Small tables with named rows and columns. After each table, cells are looked up by row and column.

Table lonipab
	nat	poguvig	bunidi	zanun	dak	mital	kodoki	nagom	ril
vori	8126	8172	2949	3394	2462	2771	3277	8004	8135
feg	3038	2401	8905	7967	8216	7834	8223	3157	2812
gufe	8966	8311	2768	2892	2387	2706	2966	8535	7774
veb	8569	8311	2926	2489	2434	2995	2479	7828	8235
balu	2580	2681	8431	8071	8778	7830	8271	3113	2465
dag	2531	2884	8456	8104	8524	8127	8324	2932	3020
sav	8877	8447	3081	2487	2387	3011	3136	8462	8323
kuzisil	8496	8282	3267	2582	2591	2663	2510	9000	8399
kozu	8094	8694	2613	2462	2675	2807	2609	8424	8562
nudunu	2673	2175	8550	8642	8266	8446	8269	2205	2803
mek	8346	8535	3008	2429	2321	3327	2844	8225	7783

kodoki of dag = 8324
kodoki of kuzisil = 2510
nagom of feg = 3157
nagom of balu = 3113
zanun of kozu = 2462
mital of feg = 7834
poguvig of mek = 8535
poguvig of sav = 8447
kodoki of feg = 8223
ril of nudunu = 2803
dak of sav = 2387
poguvig of kozu = 8694
mital of kozu = 2807
ril of kozu = 8562
mital of nudunu = 8446
poguvig of veb = 8311

sizupo:
	vivora	luno	zorudi	fimus
siz	0.1	0.1	0.1	0.1
kete	0.1	0.1	0.1	0.1
doz	0.7	0.7	0.7	0.7
vor	0.6	0.6	0.7	0.6
boma	0.7	0.7	0.7	0.7
pid	0.7	0.7	0.7	0.7
teb	0.7	0.7	0.8	0.7

What is the vivora of kete in sizupo? 0.1
What is the fimus of pid in sizupo? 0.7
What is the vivora of doz in sizupo? 0.7
What is the luno of vor in sizupo? 0.6
What is the luno of siz in sizupo? 0.1
What is the zorudi of boma in sizupo? 0.7
What is the vivora of siz in sizupo? 0.1
What is the luno of kete in sizupo? 0.1
What is the fimus of teb in sizupo? 0.7
What is the fimus of siz in sizupo? 0.1
What is the luno of doz in sizupo? 0.7
What is the zorudi of siz in sizupo? 0.1
What is the vivora of boma in sizupo? 0.7
What is the luno of pid in sizupo? 0.7

fazoz =
|  | sikod | peti | pigebo | samar | lubu | sugog | vuz | teboda |
|---|---|---|---|---|---|---|---|---|
| lib | 153 | 124 | 138 | 141 | 187 | 100 | 33 | 199 |
| pem | 159 | 111 | 106 | 188 | 108 | 197 | 176 | 217 |
| fumabuz | 94 | 148 | 115 | 156 | 55 | 134 | 183 | 221 |
| sikano | 159 | 102 | 100 | 191 | 128 | 177 | 169 | 229 |
| dif | 97 | 109 | 116 | 61 | 148 | 158 | 65 | 212 |
| lotudi | 150 | 153 | 166 | 194 | 54 | 198 | 177 | 159 |
| poropip | 173 | 158 | 170 | 120 | 37 | 195 | 88 | 134 |
| muledak | 168 | 171 | 180 | 133 | 34 | 179 | 88 | 128 |
| tumad | 138 | 74 | 171 | 157 | 180 | 224 | 148 | 182 |
| lut | 72 | 178 | 209 | 99 | 116 | 180 | 71 | 125 |
| nabet | 120 | 142 | 100 | 170 | 185 | 219 | 111 | 206 |
| kises | 112 | 87 | 153 | 119 | 170 | 68 | 87 | 223 |

What is the pigebo of lut in fazoz?
209
What is the samar of nabet in fazoz?
170
What is the peti of pem in fazoz?
111
What is the sikod of lut in fazoz?
72
What is the peti of kises in fazoz?
87
What is the samar of tumad in fazoz?
157
What is the pigebo of kises in fazoz?
153
What is the teboda of pem in fazoz?
217
What is the teboda of lib in fazoz?
199
What is the samar of lotudi in fazoz?
194
What is the sikod of lotudi in fazoz?
150
What is the samar of kises in fazoz?
119
What is the vuz of tumad in fazoz?
148
What is the lubu of poropip in fazoz?
37
Which row has the largest vuz? fumabuz

natep =
         ridi  kubef  sef  venaza  marutiv  vamil  dif  tetezed
zulo      192     64   64     186      194    193   53      193
gos        53    200  206      50       57     62  204       43
ves        69    183  187      66       62     77  173       65
tek        55    204  193      47       54     47  202       31
savozek    57    195  200      52       60     47  183       51
kan        41    191  212      46       52     48  191       46
tiri      199     40   49     206      198    206   44      199
paf       196     62   63     185      198    180   62      183

venaza of savozek is 52
kubef of paf is 62
kubef of tiri is 40
kubef of ves is 183
marutiv of savozek is 60
vamil of tiri is 206
vamil of kan is 48
vamil of paf is 180
ridi of gos is 53
marutiv of tiri is 198
venaza of paf is 185
vamil of zulo is 193
sef of kan is 212
marutiv of kan is 52
marutiv of ves is 62
venaza of ves is 66

Table pilab
|  | vuv | rozi |
|---|---|---|
| zop | 14 | 175 |
| kufi | 241 | 73 |
| sira | 235 | 68 |
| nesape | 12 | 179 |
| rozoza | 10 | 174 |
| nufu | 239 | 69 |
| tok | 238 | 66 |
| kegotul | 239 | 66 |
| mamep | 3 | 180 |
| ful | 234 | 70 |

rozi of zop is 175
vuv of kufi is 241
rozi of nesape is 179
rozi of rozoza is 174
vuv of ful is 234
vuv of kegotul is 239
rozi of kegotul is 66
vuv of nufu is 239
rozi of ful is 70
vuv of mamep is 3
rozi of kufi is 73

kiga.csv
,dagi,totenu,zad,dolo,lep,bulebem,ritira
molata,-11,-34,-26,38,2,68,51
tor,1,34,31,45,58,60,25
kep,52,14,61,38,59,1,11
pubore,-99,32,-14,74,30,48,10

What is the lep of pubore in kiga? 30
What is the totenu of tor in kiga? 34
What is the dagi of molata in kiga? -11
What is the totenu of molata in kiga? -34
What is the totenu of kep in kiga? 14
What is the bulebem of molata in kiga? 68
What is the bulebem of kep in kiga? 1
What is the dagi of kep in kiga? 52
What is the ritira of tor in kiga? 25
What is the zad of kep in kiga? 61
What is the dolo of tor in kiga? 45
What is the bulebem of tor in kiga? 60
What is the dolo of molata in kiga? 38
What is the dolo of pubore in kiga? 74
What is the zad of pubore in kiga? -14
What is the lep of molata in kiga? 2
What is the lep of tor in kiga? 58
What is the dagi of pubore in kiga? -99

basa:
	sase	pafifik	miv	bebafek	luf	tovud	roked	gev	fusib
sos	68.92	87.88	51.94	37.26	38.37	61.88	34.56	60.55	56.02
pib	55.92	80.89	50.85	23.41	35.91	64.31	46.14	84.96	40.92
rar	70.19	84.71	44.34	43.98	31.67	63.34	37.06	65.54	50.97
val	49.35	48.73	33.18	22.11	29.08	66.48	40.70	37.12	39.78
vudedut	50.48	56.44	37.16	19.31	30.09	68.39	42.91	49.53	39.18
parubub	61.50	78.50	48.38	34.27	36.50	60.17	38.66	64.31	48.77
tono	57.72	74.52	45.76	27.59	33.85	64.39	42.44	68.61	43.51
naf	73.40	93.71	50.95	41.89	35.82	63.77	35.24	67.98	55.91
reb	63.78	77.47	45.89	38.55	34.97	60.00	37.01	59.25	50.08
vod	51.20	62.31	43.42	22.13	34.99	62.84	41.49	54.07	42.42
pupumit	51.18	55.37	41.78	28.79	36.97	56.54	36.17	35.93	46.97
belusuk	44.77	44.53	35.23	23.19	32.39	59.69	40.54	36.23	39.10
minev	64.11	79.96	44.79	37.72	32.43	62.83	40.10	69.30	46.67
kiz	36.86	39.20	39.28	31.18	38.12	43.46	41.48	43.52	36.24

naf, luf: 35.82
rar, luf: 31.67
rar, sase: 70.19
naf, tovud: 63.77
reb, roked: 37.01
belusuk, fusib: 39.10
sos, bebafek: 37.26
vudedut, luf: 30.09
kiz, tovud: 43.46
reb, luf: 34.97
vudedut, pafifik: 56.44
vod, pafifik: 62.31
pib, bebafek: 23.41
vudedut, sase: 50.48
parubub, bebafek: 34.27
belusuk, pafifik: 44.53
sos, miv: 51.94
pib, tovud: 64.31

